Named turns come first, each shown by rows before and after it. Which turns, in which order, take the first row of each pair that follows to the second? Write the first one first, as in the answered first pair.
J192:
[ 15 -26  27  -2  31 -30  14  -2 -11 -18  -2  -9 -10 -18  -3  15  -2   6
  16  -4  -2   8] -> [  7 -13  21 -18  11 -21  -2 -17  -4   5 -12  -6  11 -32 -30  13 -13  -4
  27   8   1  -3]
[  5 -29   7  -1 -38  13 -15  33 -46   4   5 -23  25 -30 -34  17  10 -20
  -4  40  -8  45] -> [  7 -12  30   1 -51  30   8  28 -39 -20  25 -14  20 -14 -35   5 -15  10
 -12   9   4  60]
[ -7  -4   7   8 -53  44 -30  15 -54  27  12 -30  29   6 -46 -17   0 -37
 -46  15  -7  58] -> [  7 -14  26  32 -26  41  -6  26 -52  -3  35 -29   2  26 -11 -21   9 -12
 -59  -8  -5  76]
J551:
[ -8  22 -12 -14 -22  -2 -15 -20  -4  22  -6   2  25 -12 -24  -8  -3 -11
   2  11 -10   5] -> [ -1  27  12  -3 -12  -4  18 -25  -2 -13   6   5  18  -1 -17  -2 -17  18
   0  -7 -10  16]
[ -4 -16 -38 -63 -11   5 -38   7   7  62 -26  -2  17 -16 -36 -19  25 -53
  24  43   9 -35] -> [ -4  24  22 -66 -12 -17  33 -52  20 -15 -18  24  25 -23 -70  13 -34  21
  43  20  -2 -18]
[ -4  13 -47  10 -11  62 -25  49  14  41  28 -10 -23  17  33 -57  32  -7
 -44 -52  32   9] -> [-26  34 -62 -36 -43  50 -47   1  10  76 -16   0  25 -27 -33 -32   6 -27
  -7  -6  11 -22]
J712:
[ -6 -14   8  12   0   3 -14   4 -21   5  -7   0   7 -13  13   2  23 -29
  -8  29 -20  -4] -> [ -8   4  18  13 -21  26  -3  -1 -21   2  -2  -3  16 -10 -12  -8   0 -22
 -14  21 -11  11]
[ 28  16 -28  14 -19  61 -12  29  -1  41  23   2  -7  21   0 -35  13 -15
 -26   0  27   4] -> [ 21  31 -27  -5 -19  61   3  14  20  45  19  17  -7  20  -1 -29  -5   4
  -8 -10  39 -21]
[-21  23 -10 -10  -5   8 -45   3  54  35  10 -22  20  -2  -7   8  20 -18
  -3 -13 -11  -4] -> [-20  17 -11 -10  -1   2 -49   5  50  37  14 -21  17   1   1   8  21 -17
  -4 -13 -15  -3]
J730:
[  6 -33  20   3  25 -46   6 -41  16 -20  -4  21 -19  11  26  -8  32  35
   6  47   2   8] -> [  9 -38  -2   8  20 -12 -18  -3  30  15  17  10 -34  33  45 -41  41  16
 -15  25  33   6]
[-12  23 -23 -33 -48  40  -2   1  39  36  10   1  17  -1 -27 -37 -42   4
  -4 -36  28 -23] -> [ -9  21  16 -24 -27 -16  42 -45  24 -26 -10  18  22 -21 -48  19 -53  34
  24  -9 -13 -13]
[ -6   4  51  -2   1  12  64 -27  -2 -55  35  31 -15   9 -29   2 -61  17
   3 -28   3  25] -> [ -5  10  20  -1 -13  57  35   8  10 -13  57  19 -24  31  -4 -42 -50  -6
 -19 -55  38  22]
[ 15 -21  24  23  -5 -23  20  -4 -26 -38   3  -4   8 -12  -5  14  10   5
  -6  21 -15  25] -> [ 15 -19  -3  21 -16  20  -6  31 -14   6  18 -18  -2   6  10 -26  18 -13
 -26   2  15  26]
Then:
Between the rows of a pair lie 2 to 3 turns.
[ 16 -16  14  30  -7  -2  23   3 -17 -20   3   3 -16   5  22  -2  12   2
 -26  -4   3  27] -> [ 15 -13  -5  21 -20  17   0  19 -13  12   7  -8 -15   8  25 -20  12 -19
 -35  -9  18  16]
J712, J551
[ 11  -4  -9  14  14  12  -3  34  11  27  32  -9 -18  26  59 -35  17  -3
 -29 -46  40  13] -> [ -2 -17 -38 -12  14  -6 -32  27  12  61   0 -14  -5  -2  51 -19  39 -35
  -7  -8  26 -20]
J712, J712, J192
[-18  17  13 -25 -36  58  -7  -8 -15   3  63 -16  -8  10 -12 -54 -30   5
 -35 -18   1  37] -> [-28  34  -9 -70 -20  38  -3 -26  25  28  43   6 -13  -5  -1 -44 -38  15
   6 -27   9 -24]
J551, J712
[  6   9  25 -51   3   6  18  -2  11 -15 -38  17   2 -17 -21   9 -54 -17
  33  -1 -25 -37] -> [ 12 -30   8 -32  34 -19   1  26   0 -10 -42   3 -24  -8  19  20  -4 -40
  25  20 -33 -37]
J551, J192
[-16  12 -10 -22   4   3  -3  -6  -6   9 -38  -5  35 -13  -9  42 -10   1
  37  29 -25 -11] -> [-12  35  19  -7  -6  29  33   1  -2 -20  -6  -2  29   9 -13  26 -32  30
  11  -9 -10  15]
J712, J192
[  6  14  35 -11 -16   0  27 -22  -2 -30  -1   7  -3   9 -20  -7 -33  30
  12 -14   5  15] -> [ 11  -2  -6   1 -18  32 -14  27  -7  24   9 -11 -16  22  12 -37  -1  -6
 -13 -18  29   9]
J730, J551
[ 18   2 -29 -14  -1 -20  -2 -10  31  59 -17  17   2 -30  -2   0   3  27
  16   3  16 -29] -> [ 37 -35 -17  38  13 -20 -11  24 -10  33  -4  -4 -16 -13  21   2  39   8
 -21  14   3  20]
J192, J192, J712
[ 13  -5  10   6  29 -16  26  14  17 -23  15  16 -41  23  53   2   2  23
  -5 -27  20  -1] -> [ 17  -2  25  27   9  10  22  22  -5 -27  29   2 -30  28  31 -11  -9  14
 -35 -24  20  36]
J712, J712
[ 24 -20  46  41  18   6  29  15 -24 -14   4  11  -8  -1  25  -5  22  19
 -43 -32  -2  56] -> [ 22 -26  19  38   7  27  -6  32 -29  28   0  -3  -1   3  21 -22  33 -13
 -55 -22   2  51]
J551, J712, J192
[-18  22 -18 -21 -45  43 -21  -4   5  37   9 -14  39 -16 -27 -33 -30 -13
   5  12  34  -1] -> [ -3  26  17   8 -27  45  19   5  13 -14  39 -15  10  12   7 -35 -41  29
 -12 -26  43  27]
J551, J551
[-20  51   0 -24 -44  66   3 -16  12  18   1  -6  21  13 -43 -31 -46 -15
 -20 -14  10  -3] -> [ 12 -25  -5  30  43   7   1  31 -15 -26   9 -19 -44  37  61   2  43 -23
 -37   0 -12  12]
J551, J192
[ 20 -13   3  13  -8  17   1  22 -21  17   6 -22   3   0  -6 -24  21 -35
 -25   7 -20  11] -> [  6  15   8 -20 -22   8   7 -15  -6  21  -8  -6  24 -21 -46 -12 -11 -18
   8  10 -22 -11]
J551, J712
[-12  12 -18  15 -15  41  -8  16   0  31  23 -13  -2  16   9 -30   2 -12
 -19 -30  26  12] -> [ -5  -7  11  20  14 -35  24 -29 -25 -24 -10   9  -2  -9  -5  36  11   5
  16  18 -28   5]
J192, J730, J730
[  3   7  -2   6  19   6  10  12  18  -4  27   5 -17  14  31 -14  -4  23
  -2 -30   5  -9] -> [-11  25 -18 -21 -12  17 -12  -5  24  27  10   8  17  -7  -7 -14 -21   4
  10  -8   5 -21]
J551, J192, J551
[ 15 -31 -30  12  12  13 -10  66  -5  15  14   9  -5  43  82   4  60 -33
 -10   1  29   2] -> [ -5 -12 -34 -15 -35  12 -37  26 -28  46 -23   2  56  -1  -4  22  36 -71
   5  54   4   0]
J551, J712
[-23  18  11 -16 -26 -27  14 -27  60 -43  19  54 -26  19  -2  26  -7  37
   8 -15  22  24] -> [-19 -28 -12  12 -22 -40 -38  -3   3 -19  -1  26 -15   3 -12  39  49 -29
  -9  54 -12  53]
J192, J712, J551
[ -9   8  21   0 -17 -12  14 -25 -24 -29 -17  14  20 -15 -44  24 -17   7
  19  21 -17  10] -> [ -2 -30  -3   9  21 -38 -11   3 -22 -15 -22  10  -8 -14   6  31  29 -12
  18  32 -23  -5]
J551, J712, J192
[ -9   2  26   7 -23 -10  11 -38 -20 -25 -14 -14  22 -15 -44  27 -13   1
   1  26 -15  27] -> [  8 -10  29  17  23 -32  34 -21   1 -45   0  -2 -21   6  22  29   5  32
   9  -6  -2  13]
J712, J712, J551
[-12 -21 -28   0  30   6 -41  17 -16  31  15 -23  -7  20   6 -15  42 -22
 -10  35   4   7] -> [  1 -14   5  19  46   9   2  15 -12 -21  37 -14 -30  38  30 -15  31  23
 -21   3   2  32]
J192, J551, J192
[ -3  30  20  15   5 -54  23 -25 -79 -36 -33 -19  52 -25 -34  62 -15  -3
  -9  47 -13  -9] -> [  7  22  34  33  23 -59  32 -11 -80 -58 -22 -20  34 -12  -5  63  -4   7
 -16  35 -14  -4]
J192, J192
[ 32 -28 -14 -10  -3 -68 -15 -26   2  27 -45 -14   2  -8   7  54  25  22
  21  10 -46  -1] -> [ 36   5  19   6 -22  -6  28  -5  22   1  10 -12  -9  34  22  10 -14  72
 -15 -69  -8  39]
J192, J551
[  8  43 -15 -10  16  50  37  -3  70  -6  27  -2 -18   7 -14 -25 -20  40
  47 -49  61 -19] -> [ 17  -5 -51   2  44  36  -4  37  56  24  19 -15 -37   9  34 -27  36   0
  44 -30  59 -28]
J551, J712
[ 13  -9  42  -3 -38  12 -67   0   2  10   8  -8  31 -16 -25   5 -19 -29
  26  23  15 -14] -> [ 21 -29  50   1   8 -37 -43  -5   9 -24   3   6   1 -18  18  34  -2  -5
  45  25  -6 -34]
J551, J712, J712
[-11  -8   7  17 -45  19 -24 -14 -43   5 -23 -38  25 -25 -45   1   6 -49
   1  24 -16  40] -> [ -4 -34 -12   8   1 -25 -29 -10 -32   9 -42 -28   0 -37  -3  26  40 -52
  26  36 -25   4]
J712, J192, J192
[ 30 -58  25   1  32 -34 -33  53 -31   2  10   6  14 -14  -8  -5  29  -8
  17  22 -14   4] -> [ 24 -31  33  -1  -7  17 -33  60 -35  17  28  -5  37  -7 -38 -37  -4  -9
  -2   6   8  27]
J730, J712
[-25 -19 -15   7  16  -8  34 -20  26   1 -14  21  -8 -12   1  53   0   3
  57   6 -54 -33] -> [-23   6   3   9  -6  23  57 -23  37 -14   8  22  -8   9  -3  31 -34  31
  41 -29 -28 -17]
J551, J192, J192
[ 18 -12  32  28  39 -27  39  -3  11 -65  21  25 -39  18  46  13  -2  50
   4 -24   2   6] -> [ 10 -21  -2  46 -13  47 -28  50 -18   2  31 -16 -17  28  23 -39  15 -16
 -49  -7  26  46]
J551, J712
[ 11   2  -6 -28  33 -47   7 -10 -19  -9 -18  -2  10 -12  23  40 -12  13
  20  29 -13  -1] -> [  2   5 -42 -35  17 -15 -30  12  -8  46 -14 -15  13  -7  23   9  -3 -16
   8  25  10 -11]
J551, J730, J551
[  2  -6  54   0  12 -22  54 -27   5 -54   0  20  -3   1  33   6  -6  36
   7 -44  -7   3] -> [  6 -15  24  26 -10  30  10  28 -17 -13  20 -11  -6  26  44 -38  21  -8
 -40 -50  15  32]
J551, J712
[ 10   0 -40 -34  38  -7  -1  26  39  43   3  39 -33  -1  56   4  23  10
  23 -29  35 -62] -> [-12  31 -34 -38 -33  51 -29  14  12  76   2  13  30 -16 -36 -20 -16 -32
   0   0  32 -25]
J712, J192
[  2 -34  18  28  17 -31  15  -5  -1 -45   7   2 -21  14  28  31  22  16
  11   5 -30  14] -> [ -6 -40 -34   9   3  -6 -40  25   2  26  -3 -13 -10   9  34   3  44 -32
   6  14 -10  -5]
J551, J730
[ -2  26  33   4 -30  20  28 -23   2 -33  20   2  12   4 -39  -8 -37  17
 -16  -8   0  40] -> [ 12  -6  31  28 -15  10  19  -6 -24 -35  20 -12   3  12 -18  -2  -9  -5
 -35   7 -17  60]
J192, J712
[ -5 -39 -29 -16  41  -8 -45  12 -13  55 -33  21  18  -4  49  11  30 -51
  22  26 -12  -1] -> [-17  -5  16 -12 -13  23 -20 -35 -37  23 -33  23  66 -17 -36  17 -24 -30
  13  35 -32  43]
J712, J551
[ 13 -27 -29   7  32 -33  13  -4 -28   4  -7 -13 -19   0   5   8   7 -16
  31  24 -25  -8] -> [ 10 -21 -17  10  35 -37  31 -10 -24 -18  -5  -9 -20   6   6  11   0   0
  30  12 -30  -2]
J551, J551
[-22   6  34  32 -57  48 -39  13   3  26  45 -22   1   1  -5 -11 -18 -27
 -45  31   1  30] -> [ -4 -12  57  52 -26  22 -12  15  -1 -17  59 -17 -25  13  29   3  -2   3
 -46  19  -7  42]
J551, J192
[-12 -16  27  -5  -1  32  30  12  17 -10   9 -17  -6  37  24 -32   1  11
 -14 -61  25 -17] -> [-18 -30 -10 -22   4  21  -9  17  20  40 -13 -23   2  19  26 -25  23 -24
   1 -34  23 -47]
J712, J551
[ 16 -19   2  24  21 -39  12 -19 -19 -49 -12  -1  -9  -5  29  39  32  11
  11   7 -24   2] -> [ 10 -10   7  45 -19  12  -3  -1 -43 -39  13 -27   9   9   0   9  20  -9
 -25   6 -15  49]
J551, J712
[ 26  20  -5  48 -11 -21   2   0 -20 -53 -26 -17  13  30 -20 -45  -3  20
 -43 -37  19  20] -> [ 11  14 -42  18 -28 -22 -42  -5 -23  -3 -47 -19  37   6 -50 -41   2 -17
 -28   0  16  -3]
J551, J551
[  9 -24  -3   8 -31  46 -58  31 -24  26  28 -25  29  28   5 -12  -2 -27
  -7  31   7  14] -> [  5  16  42 -14 -37  28   6 -28  -1 -26  22   7  40  16 -26  15 -59  34
  23  13   0   5]
J712, J551, J730
[  1  18  -3  23  26 -20  41  -5  34  -7  16  26 -29  17  20  25  19   0
   0 -31  16  -8] -> [  1   0 -34  23  16 -13  -5  15  12  33  -2  10 -19   6   7  24  50 -49
  -8  10   5  -4]
J712, J551
[ -8  55  57 -36 -14 -52  46 -67  21 -34  17  53  14 -17 -47  57 -31  53
  14  28 -17  26] -> [ 13  -4  56  27  21 -76  27 -22 -25 -52  29  25 -17   3   1  70  33  25
 -18  54 -40  72]
J192, J712
[ -8  16 -16 -31  -9   8  -1   3  36  20  26   8   8  -9  15 -19 -35  -1
  12 -55  37 -26] -> [  2  -5 -22 -19  15  -9   3  15  32   7  26   8 -12   3  47  -9 -15   2
  14 -58  36 -30]
J712, J192, J192
[-21   3  34  20   8  14   1 -39 -38 -29   4   7   8 -37 -52  15 -23   3
  -5  -4 -14  13] -> [ -9 -35  14  50  39   5 -11   0 -48 -25  13  -7 -20 -16   2  10  19 -10
 -23  -4 -13  24]
J192, J551
[ 70 -12  31  39  78 -25  53 -46  10 -81  17  47 -10  24  26  40  17  21
  28  -7 -15  -4] -> [ 61  -1  17  68   1  78  -3   6 -34 -25  47  -2  30  38 -27 -23  11 -39
 -47   2  10  67]
J712, J551, J712
[ 13 -16 -15  -9  26 -21  -1  15  18  -9  -3  -2 -24  11  46   5  28  -2
   5  -3  20 -15] -> [  8   5 -24 -20   0  14 -12  24  29  15   9  -7 -17  19  30 -21  14  -9
  -4 -20  40 -16]
J192, J192, J551
[ -5 -18 -35 -13   9  -3   8   5  39   2 -20  14  -7  -2  40 -12  30   2
  27 -21  11 -29] -> [-18   4 -37 -15 -39  39  -8  -3  19  27 -22   2  31 -13 -22 -27   6 -24
  12  -5  11  -1]
J712, J192
[-10  10  25  27 -53  58  39  31  -8 -27  45 -25  30  26 -26 -42 -38  -3
 -56   8  22  61] -> [-26   7  -4   0 -73  55   1  19 -11  24  15 -32  56   0 -56 -40 -31 -39
 -37  47  13  38]
J551, J551
[ -7 -63 -36 -17  66 -52  -1  -6   4   9 -15  11 -26 -28   2  32  43 -18
  14  13 -26 -30] -> [ -5 -68 -11  26  42 -31   6  -2 -44 -17  -4  -7 -13 -20 -28  29  41 -31
 -21  33 -48  35]
J551, J712
[ -4  29 -20   4  -7  38 -52 -27  -5  25   3 -21  45 -26 -66  15 -32  -3
  18  65   0  20] -> [  0  28 -29  10 -10  60 -67   0  -3  41  14 -30  35 -12 -49  -9 -23 -11
  -1  47  20  25]
J730, J730, J730
[ 11 -30  -5   4   2  -1 -30   1 -28 -17  30 -56  31  20  44   4   6 -40
 -46  13  25  32] -> [ 10  -8  23   7   1   3  11 -13 -13 -51  43 -45  32  28  39   4 -28   4
 -45 -15  31  39]
J551, J712, J192
[  9  42  16 -11 -15  -6  17  49  16 -21  58 -12 -36  57  21 -34  -3  17
   9 -38   9  19] -> [-12  61 -10 -51 -52   4 -13  21  17  33  33 -11   5  28 -37 -33 -24 -12
  29 -10   8  -7]
J192, J192
[ 10  27 -17   5  11 -33  15 -14   9 -27   2   0  21  11  54  17  -4   0
   5 -15  10  -7] -> [ 11  13 -26  26  -1 -13  -6   5 -11 -12   6 -17  25  16  57   6  14 -26
 -18  -3   4  16]
J551, J712
[ -6   1  -7 -24  -9   1 -20  -2 -14  26 -18  -5  21 -17 -23  16 -13 -14
   6  17   0 -16] -> [  4 -21  -4 -12  20 -24 -12   2 -25   2 -22  -4   0 -12   1  34   6 -10
  12  21  -9 -13]
J192, J192, J551
[  3  -7 -35  -2 -10  24 -41  32  -4  52  -2 -18   7  12   0 -28  18 -38
 -16  15   9  13] -> [ 11 -31 -18   7  29 -42 -23   5 -17  11 -20  -8  -3  -1  12  19  40 -28
   7  41 -28   5]
J551, J192, J192
[-21 -31 -78  -6  13  18 -18  69  -1  81  20 -24 -47   1  22 -25  63 -38
 -29  -1  29 -33] -> [ -2 -50   2  21  58 -74  61   0 -35 -44  -1   3 -56 -19   5  60  53  21
   3  37 -43  -1]
J730, J730
[ -2 -24 -17  24 -26  -7  -8  -3 -25  26 -26  -8   9   1 -54 -10  13 -22
 -23  23  -9  12] -> [  9  -7  17  33  -4 -15  48  -9   3 -29  -1   8 -20  22 -21 -12 -11  36
 -22 -26   6  11]
J551, J712, J551
[  1  -7 -74 -64  46  -2  -5  31  39  37 -51  19   5 -39  -5   0  34 -36
  48 -21  -8 -57] -> [ -5  15 -70 -79  22  14  -1  16  48  41 -45  21  17 -41 -26 -13   9 -27
  50 -27  -2 -64]
J192, J192, J192
[  3  53  47 -23 -16   3  65 -50  43 -58   6  16  14  -7 -11 -31 -55  83
  28 -43   5   2] -> [ 24   9  10  15  18  23  31  37  41 -24  38  -7 -37  37  79 -69  12  55
 -12 -71  42   7]
J551, J712
[-13 -53 -78  24  35  -7 -33   5 -36  -6 -12 -11 -29   0  17  12  59 -56
   8  66   0  -7] -> [-22 -20 -41  16  -1  -4  -8 -49 -57 -30 -26  -6  16 -24 -59  30  15 -45
  15  91 -30  14]
J551, J712
[  1 -24 -15  23  15  18  -6  62  25  23  15 -30 -41  16  78 -31  14 -13
 -22 -33  32 -10] -> [-20 -19 -39  -4 -26  18 -52  36  -1  72 -21 -41   9 -22   3 -13  11 -65
  -7  30   8 -23]
J551, J712
[ 13 -32  46  51   4  16 -11  69 -19   5  -9   0  27  47 -14  31  10 -35
 -23  29  -6  43] -> [ -6  12  49   3 -34  35  -3  24   7  24 -21  15  63  28 -73  31 -40 -24
   3  24   0  18]
J551, J712
[  8 -15 -14  28  22  33 -27  83 -12  15  26 -20 -48  42  44 -40  39   0
 -61 -31  45  24] -> [  2 -30 -30  23  33  18 -48  82 -22  31  10 -26 -47  34  44 -34  55 -22
 -48 -10  37  15]
J192, J192, J192
[ 27 -10  11   5  62 -73   1  12   8 -22 -24  22 -33   5  48  30  28  -1
  22  -6  -6 -30] -> [ 29  13  13  19  39 -11   9  40  26  -9  18  11 -42  37  57 -13   6  11
 -13 -59  34  -5]
J192, J551, J551
[-16 -29 -13 -14   9 -29 -18 -11 -18   3 -26  -6   8 -20   0  20  26 -20
  26  33 -22  -4] -> [ -8   7  19   4  -8  26  28   3   4 -29  29  -4  -7  17   9 -22 -13  24
 -11 -39  21  26]
J192, J551
[ 25 -16   1  13  31  -5  14  32  23   1  23   7 -41  25  59  -5  21  22
  -5 -34  17  -7] -> [ 14 -21 -36   1   1  10 -45  27  -8  58  -7 -17   0  -2  11  -7  31 -43
  -8  21   4  -8]
J712, J551
[ 31 -29   1  24  47 -79   6  43 -37 -30   0  16 -25 -16  72  20   6   7
   1   2 -23  -9] -> [ -3   9 -42 -41  -4 -50 -43  17 -19  56 -31  20  27 -53   7   5 -22 -29
  29  27  -7 -54]
J730, J551
[-10  17 -46 -44 -27  13 -26 -14  29  59  -9  -2 -18 -16 -15 -45  -8   5
   8 -37  29 -36] -> [ 16 -32 -36  14  23 -17 -18  23  -2  18   7  -9 -60  11  51 -31  51   5
 -17 -31  10  -1]
J730, J551, J551
